In the rows, 128 means zero.
Rotation paths and how fast each direction turns (degrees each step):
Each turn is a multiple of 5 degrees from 10 to 175, or 0.
Each row of a path follows its step; steps can be skipped.
Rotation 1:
step 2: [126 124 126 129 126 122 137 125 128 134 133 142 121 121 127 130 130 117
 137 130 123 139 134 128 119 134 124 130 129 127 130 130 133 130 126 134
 132 129 131 120 118 124 137 131 128]
step 6: [122 135 127 127 129 124 135 122 129 135 128 130 132 115 137 127 123 126
 133 115 127 133 133 121 128 135 126 128 125 128 129 126 137 124 122 131
 119 127 135 117 126 124 119 132 131]
step 10: [132 131 130 117 126 122 130 121 122 128 118 125 126 122 134 131 125 120
 135 128 118 130 127 132 127 132 126 133 136 125 129 131 131 127 116 122
 131 123 130 126 118 134 122 135 140]
step 12: [126 130 129 136 128 130 133 128 133 134 131 125 127 125 130 127 116 126
 134 118 117 131 121 123 128 136 125 130 129 126 131 124 132 127 126 128
 126 124 134 117 130 124 123 147 126]
step 16: [132 126 134 125 133 119 128 123 126 126 119 125 123 131 129 130 120 120
 141 121 128 131 123 131 131 133 127 128 119 124 128 134 131 127 126 128
 135 129 134 130 118 131 122 141 136]
step 18: [126 135 125 137 133 132 134 125 136 129 133 129 128 120 130 124 121 130
 137 124 116 138 123 131 125 127 119 127 136 129 129 131 139 127 125 130
 132 125 131 126 116 126 130 137 124]
step 19: [128 122 126 130 126 123 136 125 125 137 129 137 120 122 134 126 131 127
 138 134 116 133 132 130 117 131 117 126 132 123 126 134 140 128 128 129
 132 128 135 127 125 125 125 135 122]
step 21: [127 126 125 135 126 117 125 123 122 126 136 128 131 123 133 126 131 127
 134 124 131 136 122 134 128 131 135 128 128 127 130 136 129 128 121 123
 131 134 127 120 126 132 117 145 134]
step 22: [132 133 127 126 130 120 129 119 127 126 121 130 137 121 129 132 131 133
 145 123 130 137 127 127 133 127 132 124 119 127 128 135 134 126 121 130
 129 128 131 123 120 128 129 141 130]
Speeds:
[126 129 127 129 127 126 126 128 127 130 130 127 129 127 130 129 130 131
 131 129 130 126 129 126 129 127 131 128 126 130 128 126 128 126 128 126
 126 127 129 127 131 128 127 131 126] | 45
[127 127 131 126 130 128 126 126 125 131 130 130 128 127 128 129 125 127
 126 128 127 130 126 129 127 128 127 130 128 131 128 128 125 126 129 127
 128 127 129 126 129 127 126 127 129] | 170
[127 129 129 130 129 126 125 126 127 128 126 128 127 130 132 127 130 127
 128 129 128 127 126 128 128 129 126 125 131 126 126 128 128 129 127 126
 127 128 128 128 129 130 127 124 127] | 70
[127 129 130 128 129 130 130 130 127 128 129 129 130 126 129 127 125 129
 131 127 129 128 128 126 129 130 125 127 128 129 126 126 125 131 127 129
 129 129 129 126 126 128 130 128 124] | 65
Rotation 2:
step 0: [132 133 126 125 130 128 122 123 121 134 123 128 127 129 120 128 127 124
 129 129 132 128 136 139 137 134 127 140 137 125 127 130 135 134 131 130
 123 123 126 130 126 132 133 140 121]
step 5: [131 126 134 137 119 131 131 128 133 138 128 127 129 121 129 120 113 131
 126 126 131 128 123 131 131 126 127 138 123 133 124 126 126 126 123 127
 128 122 118 129 130 129 131 123 121]
step 7: [128 130 127 139 131 128 131 134 139 131 121 125 127 116 130 121 121 118
 130 133 132 123 129 125 132 114 127 133 124 125 127 123 131 131 134 123
 127 131 123 129 132 128 127 124 130]
step 10: [137 130 128 124 125 127 123 129 128 123 122 118 130 119 131 133 128 127
 137 128 123 120 132 118 134 130 121 134 124 126 124 132 122 122 134 130
 123 132 121 135 122 127 118 126 127]
step 11: [122 124 121 133 126 132 135 126 124 136 122 127 125 128 122 134 118 116
 128 131 131 129 131 134 132 119 131 131 116 128 126 126 126 136 126 125
 126 130 128 136 119 130 130 131 126]
step 14: [123 138 134 126 121 129 135 126 117 123 120 125 123 123 125 133 124 127
 132 125 124 128 128 131 128 134 125 140 122 131 123 133 126 128 125 137
 123 130 127 131 121 124 125 121 129]
step 16: [123 136 137 128 123 138 133 132 120 127 125 128 125 122 131 128 124 121
 133 123 129 126 125 125 140 131 130 130 128 120 132 136 126 124 130 130
 120 126 118 122 129 133 128 121 128]
step 18: [123 135 134 124 125 125 135 126 134 123 121 126 124 123 126 124 124 131
 125 117 128 127 133 127 134 129 133 138 128 122 127 130 134 121 131 130
 122 139 125 123 132 127 131 119 119]
step 21: [133 125 129 128 133 125 126 131 125 138 130 128 122 124 125 131 125 132
 119 126 131 132 135 123 136 130 121 135 136 128 130 128 130 127 145 130
 127 138 122 133 129 131 128 134 122]
Speeds:
[128 126 128 127 131 126 129 131 126 129 128 130 129 126 130 127 128 127
 130 128 128 127 123 132 130 128 128 127 128 126 128 129 131 129 129 126
 127 127 127 125 126 129 128 130 127] | 90
[127 131 128 126 131 127 129 129 129 127 127 128 130 125 124 128 130 129
 127 128 129 129 128 130 125 124 128 127 127 126 127 127 126 127 127 130
 127 130 128 127 131 128 129 127 130] | 70
[125 130 128 127 125 129 127 126 124 127 124 129 128 128 130 132 129 128
 130 127 127 130 130 130 127 127 130 127 127 126 131 127 128 128 129 128
 127 127 129 127 129 128 126 128 126] | 20
[127 125 129 125 129 126 131 128 128 126 126 128 127 129 128 129 126 129
 130 129 130 127 127 127 125 128 124 130 128 127 127 125 130 128 129 128
 127 131 128 131 129 125 126 128 128] | 95
[126 131 128 129 128 129 128 130 128 127 128 129 128 129 128 125 126 130
 130 124 127 129 128 125 127 128 127 127 127 127 126 130 128 130 126 128
 128 129 125 125 127 124 127 125 127] | 170
[126 131 130 127 129 132 130 125 127 126 129 129 128 131 125 129 129 128
 130 130 129 125 126 129 128 131 129 131 128 128 128 130 128 129 128 128
 129 127 128 126 129 128 129 128 128] | 25
[128 127 129 126 125 128 130 130 124 130 127 128 129 129 125 126 127 129
 127 128 127 128 130 130 127 129 128 130 127 128 129 126 129 130 122 128
 129 127 128 129 126 128 127 130 130] | 125
